Each row is where one point has got to under a steady rotation. How many steps took it there?
The counts run from 0 to 771.
[138 105  94 127 127 106 128 142 134 113 195  88 129 149  87  93 127 119
  85 126 103 130 122 133 102 128 133 105  98  95 129 135 154 102  96 113
 143 116 157 120 130 148  96 107  90 101 198  65 104  84 122 101 104 138
 150 119 146 103 163 111 173 150 129 168 145 114 159 115 104 132 132 122
 122] -> 201
[107 150  87 150 176 134 138 169 103 105 146  96 173 174  88 124 117 105
  55 144  82 129  79 100 141 123 116 120 110  97 143 104 120 139 128 147
 109  88 148 112 158  98 127 109 117 128 150  95 107 104 121 118 118 115
 142 141 113 115 183 181 139 152 140 163 118 127 150  99 112 140 122 123
 195] -> 405
[148  88 124 147 168 106 152 151 144 121 150 102 180 127 145 102 124  94
  92 125 105 158  91 156  80 119 131 115 104  98 151 134 124 121 111  87
 121 129 188 152 165 103 156 100 103 132 162 135  85 121 108 151 123  85
 150 137 145 119 108 171 170 153 110 141 127 142 160  92 150 141  97 112
 174] -> 503
[122 115  92 137 158 129 110 144  76 156 131 113 156 118 130 110 117  79
 109 100  80 140 111 132 106 156 156 102  73 121 117 122 122 161  91  81
 122  97 174 115 124 114 150 123 134  98 142 145  83 148 113 132 136 104
 159 127 150 110 141 188 105 145 151 158 111 110 138  87 139 164 126  92
 177] -> 278
[ 93 129 123 128 157 130 125 150  90 138 136 110 174 181 106 103 126 120
  59 132 105 144 139 109 100 106 119 128 110  99 164 102 116 135 125 181
  92  97 165  92 132 159 176 121 121 137 167 107 119 114 104  97 106 131
 106 150 146 125 137 170  88 102 138 171 124 153 170 102 113 169 131 128
 193] -> 579
[112  87  97 132 106 133 146 123 137  96 176 101 162 139 130 130 164 141
 129  92  82 151 126 128  69 122 150  96  97 104 161 120 146 102 110 135
 138 140 153 119 164 159 136 146  96 107 164  63  98  75 128 109 134 109
 168 143 147 104 141 151 151 148  96 164 172  99 158 119 100 147 136 108
 137] -> 254
[ 99 137  86 114 166 123 128 166 125 113 145  71 158 163  94 114 129 118
  41 130  85 134 127 111 144 134 120 129 115  91 178 108 103 156 147 139
  81 129 155  96 134 143 156 141  99 141 148  79  70 146 122 109 125 112
 111 129 120 116 156 160 120 117 142 153 132 133 164  77 113 140 136 134
 170] -> 721
[160 103  74 104 167  90 134 170 123 111 154 105 128 131  95  97  90 122
  91 101 112 134 130 172  89 175 120 128  97  94 125 139 151 135 112  87
 117 111 129 129 118 139 146 134 106 138 194 105  75 160 121  83 103  93
 108 120 153 145 140 133 178 150 145 148 142 114 168 100 134 134 127 138
 146] -> 659
[100 108  84 118 130 122 166 174 118 117 169 119 190 109 136 146 120 145
  74  92  96 145 128 136 110 138 140 116 102 106 134  99 136 154 117 140
 114 120 143 129 163 125 154 151 123 152 169  96  66 120  94 101 108  81
 129 158 104 144 130 167 122 154 113 190 184 101 139 123 134 151 130 112
 159] -> 541
[159 106  81 126 149 111 125 162  92 128 165  95 125 192  89  81 119 118
 101 121 112 135 121 165  86 153 132 128 108  89 148 146 155 105 108 128
 139 105 149 106  98 150 153 114 129  99 187  95 104 130 117 104 104 130
 141 125 182 116 162 119 164 146 129 158 132 130 169 100 123 164 121 126
 161] -> 517
[122  77 115 142 119 113 136 161 162 126 181  74 177 156 106 126 128 130
 108 111  93 157  99 138  67 125 129 114 123  84 148 133 102 102 159 126
 119 109 164 143 149 139 149 120  87 145 157  69  99 116 138 107 125  89
 132 140 130 149 150 136 159 136 109 116 169 116 161  80 104 118 132 112
 145] -> 113
[144 123 112 126 118  84 113 162 150 141 186  86 160 148  76 116 139 122
  66 133  92 146 133 112  94 104 146 133 118  90 140 149 116 100 133 167
 112 116 182 131 139 146 136 136  99 118 189  77  96 109 143 111  95 120
 148 110 129 118 143  99 133 144 120 185 160 152 145  88 113 130 118 115
 143] -> 443
[127  95  94 136 133 131 160 171 133  92 127  83 156 125 135 107 168 128
  76 115  83 165 123 141  97 160 125 103  95 125 177 132 143 142 117  80
 139 152 162 111 151 121 151 114 120 110 157  86  77 130  85 130 134 114
 168 149 137 102 153 180 156 164 138 171 129 112 153 128 166 146 102  98
 147] -> 362
[108  90 109 147 127 102  87 134 109 144 141 132 162 145 107 113  96 101
 123 138 103 153 150 123  81  70 148 108 103  92 118 100 131 145  80 170
  84  90 181 128  99 148 122 155 113 109 157 102 128 104 130 102 126 112
 136 131 164 128 155 123  85 145 135 167 142 105 149  93 127 181 156 107
 166] -> 527
[113 108 100 138 137 141 115 152 131 146 193  91 181 130 113  92 100 111
  75 128  97 145 128 128 128  91 129  84  95  90 135  91 136 158  91 115
 102 104 179 106 140 130  85 120  99 122 178  98 107  81  73 131 109 139
 134 154 123  96 141 141 130 134 106 176 142 111 130 104 120 173 136 126
 130] -> 317
[107 115 119 118 119 120  96 136 128 140 161  73 158 124  98 115 160 124
 101  88  76 167 141  95  93  98 175  84  98  99 145  89 109 132 127 140
 102 141 182  84 123 153 122 149 107 107 146  78  88 103 132 111 142 127
 156 129 142 114 148 126 114 124 109 155 161 115 164 103  92 159 146 111
 128] -> 496
[126 121  83 146 178 102 139 170 104 112 132 112 174 138 133 131  98  78
  74 150  98 115 102 137 129 126 124 132 104 100 143 138 132 153 114 109
 112 105 169 143 155  94 159 122 111 125 154 132  80 150 113 143 123  82
 142 129 129 120 132 183 126 149 146 165 122 138 133  77 149 130 105 123
 212] -> 332
[106 114 147 152 134 129  96 141 117 180 165  98 187 130 101  75 121 102
  68 116 103 143 107  98  96 112 134  93  86 103 119 117 103 132 104 116
 113  69 174 114 139 131 115  75 102 115 165 126 100 100 117 112 118 123
 138 149 114 111 147 173 112 119 148 165 114 142 133  97 117 139 128  89
 142] -> 736
[109 142  84 131 155 102 100 166  92 141 161  88 155 147 106 122 110  81
  64 148  90 116 126 113 150 126 142 140 112  97 149 155 126 156 119 145
 100  97 165 110 129 128 149 136 115 104 167  97  93 146 121 119 106 118
 135 120 139  98 153 154  95 138 161 189 110 144 138  59 133 135 124 124
 184] -> 161
[145 104 101 135 156  92 117 135  93 124 138 115 121 132 133  80 111  96
 100 139 125 136 140 141  84 129 133 111  73 111 134 150 166 116  66 100
 149 112 157 122 122 149 140 101 114  91 187 122 100 113 107 117  94 125
 156 119 174 100 141 163 133 161 158 188 105 132 150 109 155 156 114 115
 166] -> 590
[166 102 103 120 175  67 119 126 113 115 127 139 136 108 117 103 116 106
 112  85  91 149 117 126  71 138 155 117  81 104  97 128 125 121  85 107
 122 106 174 136 139 124 142 122 104 121 157 144  78 137 164  99 116  82
 145 103 153 146 133 151 150 163 143 146 147 138 169  96 115 136 135 118
 178] -> 555
[122 107  92 135 142 131 142 129  73 104 115 109 148 163 144 116 149 118
 124  89  70 164 126 131  76 129 149 107  88 110 168 100 140 128 114 128
 130 155 159  91 127 133 164 144 150  99 130 100 107 105 122 116 137 124
 164 142 166 104 151 162 138 160 117 142 135 114 191 127 119 192 123 109
 189] -> 466
[132 102 128 140 121 101 114 140 135 154 165  86 155 129  82 106 146 124
  92  77  81 148 118  92  58 153 153 113  85 105 120 136 101 100 127 110
 128  98 159 119 135 153 140 109  89 119 163  99  84 117 167  84 128  99
 151 119 123 132 164 146 146 135 154 141 134 141 153  95  94 111 144  84
 121] -> 166
[120  98 131 118 117 133 137 151 120 150 151  77 163 151 135  98 172 119
  94  87 106 157 128 137  57 157 156 122 105 107 177 144 111 105 135 119
 131 143 168  93 137 171 192 111 118 110 165 111  73 127 112 124 124 117
 150 142 149 113 117 163 128 123 118 153 130 152 169  94 126 138 107  97
 147] -> 221
[124 119  90 131 136 101 117 131  95 148 197 133 176 108 108 121 106 111
 109 105  93 127 134 118 112  91 155 102  72  93  91  98 140 141  71 133
 120  88 159 117 143 127  85 139 105 120 182 110 101  74 112 100  99 122
 138 131 135 121 140 154 111 144 127 192 162 114 137 114  95 160 156 109
 154] -> 770
[103  78 115 137 118 101 131 149 157 115 132 111 173 148 105 127 118 146
  78 134 104 165 141 105  64  99 124 133 116  88 148 120 117 108 127 179
  91 103 167 135 139 167 171 142  95 150 159  76 114 124 144  77 107  93
 122 137 127 155 155 134 119 128 133 158 172 129 161  99 123 137 136 136
 151] -> 756
[133 123  80 133 162 122 148 177  80 128 167 118 173 180 119 119  95  98
  90 151 113 111 113 171 123 120 122 141 113  86 159 120 155 141 103 167
 118  92 148 123 131 117 165 129 136 124 185 125 106 114  91 124  98 121
 131 147 151 116 139 151 123 141  98 173 138 118 152  94 140 190 116 124
 192] -> 402
[110 122 137 146 142 109 126 146 125 150 159 104 198 138 107 111 134 104
  51 120  95 127 104  85 102 122 123 126  89  99 140 134  99 113 133 147
 106  85 175 122 169 131 156  85  85 135 162 116  84 105 128 111 115 112
 138 133 109 124 133 181 113 117 150 163 120 164 137  81 115 110 118 102
 174] -> 335
[155  73 100 130 145  85 123 151 135 115 133 106 122 144 112  82 109 119
  89 140 123 148 136 148  63 142 119 131  85  98 145 165 152 103  92 107
 124 113 161 131 117 157 163 108  92 107 189 103  98 139 126  91  96 103
 133 112 179 138 159 127 156 158 161 171 126 129 170  93 153 141 116 126
 140] -> 588
[101  88 125 148 152 129  96 123 105 151 130 120 151 122 137  83  91  95
  92 141 123 142 136 121  91 104 113 107  73 109 125 127 128 148  69 103
 102  80 172 120 117 147 129  99  98 118 169 126 115 119  88 113 118 115
 121 137 166 118 127 184  92 132 158 168 103 125 147  89 140 157 135 112
 165] -> 420
[ 96 116 129 156 136 105 115 113 100 134 149 129 160 142 111 104 125 108
  78 130 104 117 141  82  96 105 136 111  79 120 122 122 122 124  75 150
 114  81 174 110 150 147 133 101  94 112 160 112 109  81 129  86 117 124
 146 128 138  96 168 181  85 139 162 191 123 139 144 113 110 131 136 105
 176] -> 21
[ 79  99  91 128 100 146 117 145 127 128 171  82 179 111 113 141 140 135
 103  96  72 156 138 111 106 137 145  90  96 105 128 101 118 155 127 130
 105 112 154 109 135 150 115 155 101 136 153  55  92 109 127  92 141 102
 142 146 125 122 171 157 113 142 114 156 187  81 132 109 107 142 158  92
 123] -> 425
[ 84 121  88 112 170 137 123 139  95 140 134 107 171 114 141 123  97 104
  96  94  83 153 150 126 125 126 146  93  85  97 124  79 124 183 103 128
  77 125 163  99 125 133 143 162 132 138 135 114  76 137 104 115 134  98
 106 143 141 128 133 181  96 135 133 152 136 103 159  97 117 174 160 127
 189] -> 36
[157  98  65 104 146  92 142 178 123 114 161 104 134 123  96 116 104 138
  79  85 101 147 137 162  95 166 139 125  99 101 129 135 145 129 119  98
 126 123 128 126 120 133 142 141 117 129 181  89  66 150 134  82 107  91
 120 122 133 144 161 128 177 163 142 162 165 111 164 104 135 133 133 124
 134] -> 658
[129 110 121 115 118 126 138 145  99 151 147  92 157 142 138 111 163 122
 102  85 103 142 142 151  67 156 164 132  95 107 174 141 125 112 127 128
 133 145 163  97 135 168 209 137 127 116 160 112  69 131 120 108 119 116
 147 135 159 107 121 173 117 129 119 172 132 139 171  93 138 160 113  93
 164] -> 222
